In the data rows, the value 128 means zero.
Here are some rows, each followed by its group. Groups can overlap.
[139 105 108 169 149 132 125 112 131 123 113 148 136 150 100 122 110 125
 159 105 108 131  92 130 101 125 105 154 100 124 146 126 130 156 120 124
  93 110 121 141  96 146 130 142 114 128 145 142] r
[144 203 154 166  86  99  73 113 166 147 120  98 122 113 139 175  75 200
 190 179 121  86 115 129  76 143 115 107 113 199 102 134 128  86 110 140
  63 161  64 156 108  80 101 158 150  94  99  68] m
[130 145 151  72 135 114 134 147 110 119 129  91 137 111 127  98 139 130
 126 115 158  94 135 148 114 179  97 102 110 144  80 167 131 162 119 145
 137 168 162  98 128 152 158  92 184 159 116 130] u
[113 115 101 104 126 129 138 119 114 143 159 143 145 103 120 115 149  79
 101 133 151 147 115 141 140 125 144 141 127 125 126 135 141 139 141 101
 152 135 144  95 125 141 162 135 123 149 121 140] g
[151 121 128 145 113 142 136 136 132 129 152 132  99 141 145 151 147 136
 111 134 106 178 136 108 149 103 152 122 153 106 165 108 122  90 115 103
 160  99 123 117 129 112 122 125 104 118 141 119] y
[131  90 118 141 173 169 151 112 106 123  83 150 154 152 122 115 138 124
 127 107  94 156 113 115 167 104  99 109 129  83 152  96 121 126 160 132
 131  66 135 169  99 142  83 120  82 128 147 145] o
[152 164 137  99  69 116  97 143 150 150 163 117  85 103 205 186 128 120
  84 196 122 168 140  74 147 124 189 123 172 158 145 107 113  59 121  96
 166 139 125 113 148  67 135 143 107  85 114  92] y
[137 181 140 110  77  72  62 161 184 126 135  96 102 140 188 134  82 101
 131 143 145  79 197 113  89 187 127 110 125 160  86 158  66 130 110 105
  81 185 147  96 161  75 133 114 156  81  67  91] g
[111 182 150 159  81  88  96  93 149 157 143 128 175 132 136 158 142 121
 184 124 116 121 132 169 154 129 121  78  94 131 113 196  95 124 158  91
  83 146 136 143  90 123  89 123 146 113  66  52] r
[159  81 120 164 184 158 141 152 141  87  55 133 115 196 140 106 102 147
 136  82  83 121 145  82 137 125  79 127 130  77 163  83  97 142 129 157
  98  75 139 182 125 129  77 110  85 100 162 162] o
[ 97  68  99 112 182 177 161 139 105 104  86 156 137 158 121  88 126  74
  83  95 126 129 156 120 150 116 122 135 154  65 129  74 113 151 163 140
 152  76 143 140 160 144 110 111  80 136 155 189] g
[110  84  92  79 147 153 174 120 103 142 144 155 159  77 124  99 178  63
  81 135 151 161 125 129 193  93 143 141 130 108 148 116 148 141 163 109
 181 124 164 114 130 158 149 137 103 160 121 155] p
[130 105 119 124 149 114 161 135 128 118 134 118 155 122  99  79 166 113
 142  82 143 111 139 161 162 128  96 122  90 119 138 181 131 177 128 126
 125 155 177 110 113 174 137 115 157 165 118 133] r
[158  58  83 155 183 144 138 147 135  89  90 152 105 175 125  94  95 101
 110  85 107 133 111  78 101 129  94 191 121 106 175  79 124 171 107 140
 111  90 146 145 127 143 140 139  86 111 182 194] r
[105 130 121  92 125 122 121 142 128 125 132 124 135 127 140 105 124  81
 105 113 151 101 164 141 121 156 128 116 128 117  92 139 106 146 140 115
 129 145 148  95 153 126 143 106 138 134 101 138] g
[128 146 114 147 111 119 101 104 141 149 134 136 138 123 140 156 113 117
 140 150 115 137 110 126 127 118 130 118 123 136 129 118 117 105 142 100
 106 117 107 134 106  97 113 147 104 109 110 103] g
[146 118 114  78 119  94 127 182 157 104 139 103  99 105 160  78 119  90
  92 125 172  81 186 106 115 164 130 155 127 156 120 148 113 165  99 136
 131 196 180  84 181 123 175 119 161 129 105 153] p
[ 18 130 129  88 163 196 191  54  40 174 124 159 210  42  47 137 177 132
 120 175 163 138  65 207 177  60 171 106 155 120  82  85 220 100 219 169
 183  95  52 162 129 167 103 153 118 205 143 143] u
[172 111 133 159 115  94 139 136 135 115 171 128 115 143  99 111 157 146
 161  85 128 154  94 138 106 142 111 166  84 139 165 196 144 179  65 115
 125 156 167  95  93 173 182 126 174 147 143 127] j
[121 147 120 136  94 125 108  86 127 169 157 153 160 105 134 165 143  87
 137 157 119 172  94 140 143 109 138 118 113 129 134 137 123 106 151  72
 125 114 122 122  82 121 130 148 106 123  93  91] g
[ 97 187 164 122  93 137  93  99 120 159 119 131 133 101 131 182  91 165
 144 196 132 116 105 132  80 131 153 117 154 163  82 102 148  73 139 146
 120 126  56 159 133  92 115 150 133 108 111  98] u
[ 46 156 117 140 120 188 120  47 105 190  98 181 190  78 114 189 113 117
 137 213 114 148  90 151 158  52 168 102 164 121 108  48 148  51 228 122
 125  64  29 200 116  93  55 176  51 112  99 101] u
[158 101 128 111 144 126 146 180 134  91 128 105  73 147 143  97 123 139
  90 105 136 121 163  93 117 147 136 154 150 128 145 115 127 140  89 158
 153 144 154 106 176 125 156 114 142 127 167 167] p
[138  97 123 146 174 182 136 107 100 125  76 154 136 169 133 150 122 141
 122 123  75 175  84  93 144 108 103 118 143  80 155  64 126 106 154 133
 135  36 111 185  85 132  81 123  64 111 163 147] m
[ 97  86  99 105 157 163 147 124 100 128 121 161 141 127 104 103 126  77
  95 121 139 140 121 136 124 117 136 149 141  95 119  94 135 149 151 120
 153  97 129 113 143 149 147 125 101 147 135 177] p
[ 39 143 141  67 134 158 164 100  66 155 140 138 174  51  69 120 147 126
 112 168 190 102 106 195 125 110 167 126 152 148  65 120 199 128 172 172
 172 148  79 127 164 156 151 138 159 192 126 152] u
[144  23  88 105 223 163 203 185 100  62  98 125  88 156  93  38 140 117
  69  59 142 118 137  99 127 135 113 195 140  93 162  84 161 198  95 190
 173 115 170 117 175 183 169 114 123 171 220 246] g
[ 65 169 141  64  76 113 157  69  69 198 229 138 194  22  77 144 216  98
 125 171 190 169  71 222 163 110 183 113 113 157  84 205 197 125 158  89
 198 178 130  63 104 177 197 137 188 211  91  90] o
[121 112 149 144 147 140 170 120  98 121 129 137 136 133  85 123 168 166
 142 103 125 148 103 149 153 105 133 137 126 110 148 143 161 132 122 161
 152 114 125 152 122 167 122 122 146 155 165 138] m
[115 101 119 104 149 142 162 116  96 133 141 140 149 107  98 110 164 114
 110 115 144 148  96 147 144 118 129 142 118 117 130 138 160 155 139 131
 162 127 146 116 118 171 156 125 137 168 145 153] m
[115 155 125 141  88 126 108  93 132 163 158 146 141 109 140 175 139 116
 131 165 116 167 113 134 151  98 163 110 139 130 138 125 125  82 150  87
 132 113 102 131 109 104 114 148 102 114 105  88] p
[174 112 115 116 149 115 111 186 168  86  88  99  83 151 172  96  79 129
 109 118 128  81 178  70  96 165  95 149 128 146 133 104  98 147  92 156
  98 153 154 128 163 101 134 121 128  93 133 156] p
[ 73  89 109  83 156 155 176 119  79 133 147 154 162 107  92  89 173  66
  90 103 160 139 130 172 156 115 143 130 135  83 106 132 146 163 167 121
 176 114 150  97 145 175 154 110 128 180 132 167] g
[ 94 169 125 106  84 108  90 109 129 161 158 132 142 107 140 157 110  88
 127 164 148 118 131 153 100 145 154 118 133 143  84 140 119 115 142  93
 121 147 110  98 131 102 147 136 138 122  86 101] p
[158 172 119 222 114 143  51  91 194 148  60 133 108 162 182 217  35 183
 175 194  49 124 115  64 107  90 114 101 146 154 155  34  86  29 158 119
  39  64  29 223  92  27  18 186  34  28 119  73] m
[195 157 146  86  94  65  80 225 190  83 131  61  33 139 207 106  67 146
  92 139 161  58 198  57  51 219 130 165 137 199 110 146  93 145  38 160
 114 221 173  81 199  75 189 112 189  84 128 141] y
[118 128 109  99 112 126 131 112 121 151 158 143 150  82 131 126 144  86
 110 157 149 148 114 136 143 118 141 135 121 140 124 136 138 127 143  97
 148 144 137 101 117 136 160 143 124 141  98 123] p
[104 194 140 137  66  99  81  78 136 186 179 128 161  91 131 183 127 126
 159 179 133 140 105 171 111 125 147  93 113 156  93 160 127  88 143  74
 109 145  90 102  91 102 130 148 141 128  70  59] g
[108  60  95 126 197 160 191 126 101 110 101 146 171 133  80  61 169  96
 124  73 132 126 130 155 180 100  89 128 104  80 150 125 138 175 160 142
 138 104 164 132 117 193 116 115 111 175 146 172] r
[129 157 135 128  91  97 110 131 147 138 155 115 116 105 133 144 126 139
 135 150 145 119 138 135 121 129 153 134 132 162 122 147 134 116 112 125
 126 168 120 113 139 111 145 139 151 123 114 104] o
[173 199 161 137  50  68  61 164 186 127 165  84  63 145 198 178  91 158
 136 162 121 115 179  94  86 168 152 109 143 175 119 154  79  81  73 105
 105 175 121  97 154  53 136 123 158  72  95  67] y
[ 67 156 147 100 138 165 125 102  98 149  90 139 158 100 121 149 107 139
 124 175 135 107 120 144 123 115 141 100 162 128  73  78 144  91 182 161
 135 101  69 172 148 109  86 129 111 131 116 129] u
[125 121 122 133 137 119 104 166 155  97  97 117 101 167 153 105  88 107
 115 107 129  78 192 109 102 154 119 134 144 118 112 110  84 144 123 141
 100 135 135 128 182 102 115 112 121  97 126 147] g
[ 92 127 159 105 153 140 154 129  84 115 116 122 146 144  85 106 149 151
 136  94 144 108 122 174 117 148 119 113 135 104  88 150 149 158 134 169
 147 125 130 131 142 167 130  92 169 169 149 149] u
[136 196 153  96  36  79  95 137 143 160 213 104  88  81 182 190 153 131
 103 191 153 158 134 117 141 133 219 130 156 175 131 166 135  72 102  94
 175 188 130  80 158  81 171 144 162 111 109  70] y
[149 159 181 169 117  96 119 146 138 102 129  99 101 163  93 131 113 226
 190  94 128  92 124 146  69 162 110 134 106 154 114 183 141 149  66 177
  96 162 112 138 129 143 135 112 200 132 150 114] m
[205  88 113 195 147 110 118 163 169  86 103 126  86 200 140 110  99 155
 154  73  85 136 128  71  95 142  78 167  95 118 196 130  98 163  63 127
  83 113 163 144 100 133 129 127 114  90 159 145] j
[151 116 116  99 131 111 106 177 151 100 121 110  82 148 161  99  83 103
  97 120 146  90 164  92  69 179 115 152 134 143 112 117 104 155  90 134
 119 155 150  91 167 112 170 111 141 111 131 164] g
[131  80  97 103 176 154 137 168 133  93  77 135 101 165 162  87 104  81
  82  99 123 106 179  85 133 142 110 134 152  87 127  74  89 146 145 141
 134 100 157 132 170 118 111 107  87 109 143 181] g
[183  99 131 130 139 113 136 174 135  93 149 104  77 158 119  91 121 148
 121  88 134 129 141 109  67 176  96 156 109 130 141 152 128 173  52 130
 139 149 161  70 130 152 193  99 170 143 153 165] y
[168  91 125 124 165 100 155 192 154  66 107  90 104 156 118  48 132 135
 133  57 147  68 185 125 128 165  79 145  96 130 139 170 110 200  84 170
 107 182 195 107 159 161 145  98 177 144 141 163] r
[123 184 176 129 100 103 100 145 157 119  99  95 121 128 154 142 105 176
 160 147 134  73 180 129 125 149 127  93 136 156  97 150 105 105 126 164
  93 165 113 163 158  92  84 115 160  99  97  86] u
[111 113 116 100 142 128 120 161 128 101 114 126  98 146 140 106  93 103
  91 123 147  91 162 112  86 159 141 156 156 124  99 100 119 147 119 148
 131 136 127 112 185 114 153 118 130 120 143 173] p
[179 103 106 144 141 127 143 168 168 101 124 104  81 129 159 110 133 141
 105 124 114 132 178  80 170 104 131 130 137 131 185 103 111 106 107 131
 136 136 147 123 152 102 110 134 103 110 141 134] o
[152 128 145 105 127 126 110 175 134  98 116 103  66 184 172 138 100 141
  88 130 120 121 163  79 100 165 147 141 168 127 120  99 110 115  92 147
 148 125 134 122 175  94 136 110 128  98 159 150] y
[112  79 130 133 178 160 180 126 100 104  88 143 162 155  96  85 167 122
 133  71 113 134 132 144 186 106 101 118 123  69 149 131 131 165 160 155
 144  89 161 167 122 178  91 101 115 152 152 157] r
[148  91  97 112 160 132 127 172 144  92  99 120  90 149 155  94  94  95
  87 111 127 102 160  91 109 150 120 158 139 127 141  88 108 147 113 142
 122 128 150 118 165 114 141 126 107 109 152 176] g
[165 125 106 159 115  96  90 141 165 119 128 130 103 152 151 131  84 116
 143 120 118 117 119  95  79 150 108 168 103 156 148 134 107 153  90 108
  81 145 139 122 113 113 147 148 120  92 128 130] r
[167 128 122 167 109 109 111 112 145 139 153 140 127 137 135 149 132 133
 156 120 105 164  93 116 118 126 110 142  96 136 163 155 119 132 101  89
 110 124 144 122  77 135 145 142 123 111 120 106] j
[ 96 128 119 158 124 172 164  14  65 204 174 187 228  73  61 177 209 126
 171 147 104 238   4 202 196  47 124  92  91  96 154 149 185 103 191  67
 159  61  99 144   7 189 114 159  94 183 114  83] j
[165 106 103 203 142 144 112 104 153 127  99 154 127 165 129 151 101 146
 163 107  72 157  93  96 125  98  96 141 110 115 184  93 110 113 124 110
  85  74 105 174  75 117  86 155  69  91 145 123] j
[ 96 121 154  89 164 174 155 123  75 118 102 129 132 116  97 124 131 163
 111 145 144 123 101 135 102 138 126 130 156 120  91  90 174 122 137 183
 165 103  92 149 143 146 137 117 139 157 161 169] u
[ 97 115 136  94 136 129 172 113  80 136 170 136 161  90  75 102 184 117
 120 112 164 150  89 181 143 126 143 143 116 122 110 172 179 165 125 131
 177 148 148  95 120 191 177 121 172 193 144 146] m
[126 129 117  96 136 141 125 121 123 140 113 129 142 104 154 131 123 106
 106 151 130 129 121 108 153 128 125 116 134 135 120 103 126 115 153 121
 134 120 131 135 123 117 122 134 106 121 114 127] o
[ 93  96  93  72 132 151 171 104  95 164 165 164 175  62 115 102 186  43
  85 142 163 166 112 152 189  94 152 135 126 107 131 130 151 143 174  91
 185 127 162  92 122 164 166 136 110 173 101 146] p
[151 100 107 158 154 163 129 115 139 129  75 148 139 152 156 141 117 122
 126 131  77 156 121  81 170  97  99 115 135  95 168  69 101 104 164 117
 109  64 128 182  98 111  64 135  53  91 134 129] p
[196 151 128 182  98 100  65 152 198 116 114 106  83 184 192 155  73 146
 156 130  78 121 174  73  99 149  92 105 119 133 150 121  53  94  97  89
  64 121 131 128 110  66  94 123 102  56  95  84] y
[106 135 108 121 130 112 131 108 135 144 135 127 177  99 108 102 140  91
 150 121 149  99 136 175 144 130 100 104  89 136 104 168 123 162 154 104
  98 157 145 107 107 148 130 129 144 154  74 108] r
[133  59 136 116 195 130 192 176 103  62  94 112 119 177  91  43 164 130
 114  27 141 100 163 137 155 148 101 151 121  81 145 161 130 212 104 185
 146 135 197 135 166 198 134  81 163 166 185 195] r
[167 177 157 163  86  83  92 119 155 141 155 103 125 126 126 157 118 182
 186 132 121 124 103 140  92 151 104 116  91 173 126 191 126 124  83 117
  89 167 126 119  83 126 141 131 176 120 103  73] j
[126 124 110 155 139 125 115 110 133 129 119 140 137 141 102 127  93 130
 157 116 127 113  99 141  83 138 104 146 107 139 121 128 135 149 123 126
  91 125 109 133 105 138 136 140 128 128 133 138] r
[116  62 120 144 193 161 180 134  99  90  81 148 151 174  96  83 168 116
 126  55 106 142 133 133 193 104 106 128 128  59 163 123 123 171 155 158
 142  77 166 175 127 182  86 100 104 147 174 170] r
[131  89  94 130 145 151 157  92 104 151 146 166 167 109 112 123 169  84
 121 122 119 188  81 135 172  90 120 136 108 101 165 124 145 142 155  89
 154  94 151 121  78 162 140 145  90 151 127 136] g
[146  90 100 123 145 109 141 145 125 108 146 134 121 124  94  80 123 105
 127  92 153 112 109 135  82 151 104 185  93 146 136 157 157 198  85 130
 121 163 158  89 126 169 199 135 159 156 147 174] r
[144 133 121 131 107 120 147 123 140 145 171 116 127  91 135 133 172 131
 122 146 129 158 141 135 187  89 154 106 126 130 159 144 134  97 130  99
 155 144 137 104 117 122 124 140 124 142 112  96] o
[107 117 115 129 138 165 142  93 104 150 125 162 153 123 134 157 149 104
 109 148 105 180  97 123 178  86 152 116 149  95 147  89 138  93 172 105
 156  72 114 155 109 124  97 140  73 123 137 125] p
[117 168 153 139  93 118 108  98 125 151 141 133 148 117 127 167 135 144
 156 149 122 140 108 149 129 125 141 108 125 137 115 153 129 107 138 113
 118 128 109 140 101 122 115 132 137 120 105  85] m
[101 107 105 137 135 173 147  60  86 174 140 184 186 114 117 165 173  85
 122 142  95 214  62 141 195  69 142 112 132  82 158 101 144  99 191  76
 159  51 114 153  65 151  99 145  61 139 129 116] g
[136 121 116 149 129 138 120 102 121 141 126 152 142 129 117 147 122 129
 142 135 113 154  86 124 117 111 114 142 116 128 146 121 142 128 129 113
 120 107 115 144  92 136 131 145 107 122 133 127] m
[117 131 112 113 129 127 100 140 147 128 108 129 129 147 169 123  98  81
 108 134 127 105 169 113 126 140 118 110 138 114 105 105  81 125 152 108
 109 120 139 124 147  97 112 116 102 100  95 128] g
[127  83 102 130 168 148 146 109  97 122 119 154 149 149 104 113 134  99
 120  96 114 157  80 129 123 128 103 150 111  98 140 121 144 167 135 116
 133  87 147 129  93 169 144 129 106 146 160 165] r
[166 161 125 225  83 109  61  88 177 152 123 155 128 176 156 203  89 149
 194 141  58 168  97  98 106 109 114 119 107 126 171 126  81  87 121  73
  54  84  96 175  60  82  75 159  78  52 103  61] j
[ 92 166 123  66  72 104 105 108 116 175 199 136 160  58 125 134 142  69
 117 169 184 128 120 177 101 150 154 126 114 157  73 176 141 136 137  77
 142 183 134  50 125 132 200 133 168 159  63 105] p
[131 156 130 134 110  80 111 125 157 133 138 107 155 119 128 111 130 117
 166 110 141  89 152 161 136 147  93  99  85 147 108 190 103 153 130 109
  80 174 152 110 109 129 122 120 162 133  77  92] r
Which 4 groups are nearest to each row below, nearest first, going by the distance to the centre of the group?
[131 125 118 149 125 138 125 116 138 138 124 142 129 125 137 147 126 128
 120 144 109 149 122 114 153  97 141 127 143 124 156 106 124 100 144 115
 124 106 110 153 119 110 103 148  94 111 127 118] ~ o m g p
Group o spreads out most along one direction. Which 3 other groups' directions of most spread are closest to that one, closest first?
j g p
Which 3 other groups have their centres nearest to the centre of group j, nearest first?
m o r
Which 5 groups are nearest to each row below, nearest first, going by the average distance to the group's rows?
[123 112 131 140 163 154 172 115  99 123 126 122 127 104  71 119 146 188
 137 132 137 130  86 144 127  99 131 147 132 144 142 111 190 121 116 174
 149 126  91 141 124 156 135 148 141 169 177 152] ~ m u r o p
[148 146 135 180 116 125  98  91 141 148 123 146 149 153 122 160 109 146
 183 127  90 148  92 133 102 127  90 113  96 121 137 144 112 120 124  97
  80  98 111 150  64 127 106 136 113 108 107  91] ~ j m r o g
[ 47 197 152 120  90 128 106  76 115 177 138 134 173  69  93 168 108 148
 163 193 160  85 114 194 105 107 167 105 142 165  60 125 167  89 176 143
 108 151  43 148 145 103 109 159 146 140  84  89] ~ u m p o g
Which 5 groups are nearest to each row below, nearest first, going by the distance to the centre of the group?
[158 140 142 110 112 116 122 158 143 115 135 101  94 122 160 132 124 148
 113 143 134 121 152  99 127 143 137 125 138 155 132 132 121 113 100 139
 139 156 142 116 147 106 140 121 146 116 128 119] ~ y o p g m
[111 147 148  54 110 129 129 145 100 133 162 107 108 104 157 139 145 109
  69 158 157 133 136 123 131 157 168 119 162 138  88 126 140 112 126 127
 187 145 139  86 164 118 167 107 152 144 135 135] ~ p g o y u
Which 5 groups are nearest to each row below, nearest first, going by the distance to the group's nearest row?
[161  93 121 129 139 131 161 148 123 114 157 122 112 139 110  99 164 129
 127  89 128 157 135 132 133 129 112 127 112 103 156 151 129 154  93 112
 155 127 166  80 114 164 163 107 144 158 139 145] ~ r m j y g
[167 114 109 135 124 121 150 151 157 125 151 113 105 105 147 116 153 133
 110 134 124 144 159 104 176  94 136 123 128 139 176 120 122 106 116 114
 147 146 148 105 134 115 128 135 115 131 122 119] ~ o y p g j
[128 131 156 137 132 102 141 145 134 107 117 113 142 152 113 100 149 142
 161  78 131  98 157 154 144 145 103 112 102 120 122 186 113 168 121 149
 106 154 162 134 131 157 115 100 170 137 118 115] ~ r u g m j
Which 3 other groups have their centres nearest to the centre of group u, nearest first?
m o p
Which 4 groups are nearest to each row below, nearest first, going by the distance to the group's nearest row?
[112 125 130 143 154 170 162  59  84 164 125 150 187  89  80 150 168 163
 157 147 112 176  45 164 164  77 113 103 110 121 137 116 181 104 164 129
 145  86  92 160  58 166 101 149 109 171 140 113] ~ g p m j
[151 134 144 136 127 133 119 119 119 132 127 129 122 141 138 152 134 154
 139 132 109 156  97 114 121 136 119 124 126 127 138 127 130 118 116 130
 131 109 128 141  97 131 124 126 126 118 140 116] ~ m j g y
[102 105 128 120 149 141 165 137 105 114 127 132 131 138 112 113 164 115
 107 103 134 137 139 143 171 108 156 130 146  98 138 127 137 137 145 147
 164 117 142 135 161 148 116 117 127 148 156 149] ~ m p r g
[ 90  98 116 137 142 135 161 130 112 119 136 146 136 135  93 100 156 105
 119  99 139 127 147 156 153 100 161 151 139 102 135 133 140 148 143 140
 146 126 130 127 162 151 127 125 127 149 148 152] ~ m p g u
[170 151 136 120  97 119  81 169 171 116 117 105  58 153 217 167  84 136
  86 171 106 133 175  49 118 148 159 124 177 141 142  77  82  66 104 119
 138 122 120 131 164  48 112 127  96  59 132 114] ~ y o g p
[153 147 120 101 104 124  97 124 145 151 129 124 122 102 189 157 109 104
 105 181 120 146 122  77 139 136 130 116 138 153 130 103 107  93 141  98
 131 129 137 129 110  86 127 150  99  94  99 102] ~ o g y p
[ 97 110 127 132 170 174 187  77  72 149 128 142 174  88  48 126 170 169
 146 134 132 157  51 175 149  84 120 122 119 121 129 113 205 124 154 154
 158  96  85 145  87 182 123 144 129 195 162 144] ~ m u g r
[104  65 134 119 175 158 233  99  37 127 181 153 170 104   4  77 235 150
 136  62 156 188  45 210 155  96 128 165  97  90 154 190 226 198 110 155
 208 121 155  95  90 255 199 113 184 245 194 179] ~ m g r u
[161 131 144 139 142 120 132 136 125 113 122 107 121 142 109 119 126 175
 156 110 122 118 105 134 100 154  90 127 105 142 128 151 141 149  92 150
 112 140 132 129 103 149 139 123 163 141 145 129] ~ r m j u
Which 3 other groups have their centres nearest to the centre of group o, nearest first?
p g m
Group j spreads out most along one direction. Which 3 other groups' directions of most spread are closest to that one, closest first?
p u y
Group g spreads out most along one direction. Which 3 other groups' directions of most spread are closest to that one, closest first?
r y p
Which 4 groups are nearest to each row below, nearest first, going by the average distance to the group's rows?
[122 123 121  90 142 148 140 119 107 136 120 129 151 103 140 125 142 107
 107 144 135 138 114 124 152 129 120 111 127 124 115 114 134 126 155 122
 149 119 139 130 115 136 127 123 118 142 120 131] ~ p o g r
[ 96  93  95  93 139 165 145 101  97 153 139 170 161  92 121 124 145  61
  87 149 138 166 106 136 148 103 140 135 138  99 124  96 140 126 170  95
 163  94 130 113 118 144 148 136  88 146 116 153] ~ p g o r
[149 133 115 106 111 127 109 132 141 140 133 130 113 107 176 147 118 103
  97 167 124 150 125  83 138 130 139 134 141 144 140 101 116 103 128 105
 139 127 138 124 126  98 138 142 102 100 115 120] ~ p o g y
[101 149 142  81 104 139 122 123 102 147 152 131 118 112 158 163 145 106
  82 169 137 157 125 122 142 131 181 117 171 125 105 107 134  89 146 116
 179 118 117 113 153 104 139 125 120 125 131 122] ~ p o g u
[ 92 155 124 129  96 120  90 113 139 151 137 144 128 122 143 160  98 100
 123 160 134 118 137 133 101 126 165 135 150 138 101 104 115 104 147 106
 113 127  89 127 151  89 124 149 110 102 103 114] ~ p g o u
[143 114 122 106 140 129 148 130 120 127 141 124 141 106 124 106 158 114
 119 119 137 142 121 132 149 130 108 121 110 126 135 148 136 149 127 119
 143 140 161 106 109 154 151 122 139 152 124 130] ~ r p o g
[ 40 192 147  82  86 122 123  77  97 187 169 136 186  30  82 151 140 122
 144 200 192  99 104 209 109 113 176 110 134 175  46 153 185 105 171 130
 141 177  67 111 140 128 153 154 172 173  74  97] ~ u p o m
[ 92 130 103 120 101 127 137  77 101 178 189 163 173  85 106 149 177  73
 120 146 145 181  84 169 164  95 167 131 118 122 131 152 154 124 160  70
 162 124 129  96  96 151 152 148 117 159 105 107] ~ p o g m
[117 142 129 110 120 138 120 126 126 136 129 129 130 111 142 140 122 119
 111 156 135 126 131 121 132 126 147 126 142 141 119 114 133 111 139 128
 136 132 120 132 142 111 128 137 122 121 122 123] ~ p o g u
[ 86 136 124 119 110 128 140 105 113 147 157 144 152 107 117 139 164  97
 119 134 140 144 133 162 169 103 168 117 138 115 121 146 133 121 161 110
 152 128 128 116 136 132 122 132 125 144 114 112] ~ p o g u
[154 111 112 120 135 110 129 141 134 116 141 123 125 132 132 106 132 107
 123 103 133 127 125 116 118 150 106 146 102 130 139 156 123 163 106 115
 125 146 165 100 115 147 158 123 140 134 130 142] ~ r p g o
[130 168 175 143 100 100 116 132 135 125 135 109 118 139 124 147 128 179
 162 119 129 116 130 137 112 146 132 117 124 146 117 170 129 124 102 147
 115 154 119 140 133 126 122 117 172 120 128  97] ~ m o r y
Group m spreads out most along one direction. Which 3 other groups' directions of most spread are closest to that one, closest first?
o r g
Which 3 other groups have their centres nearest to the centre of group g, nearest first?
p o r
Which 3 other groups have their centres nearest to the centre of group p, nearest first?
g o r
Which 3 other groups have their centres nearest to the centre of group r, nearest first?
g o p
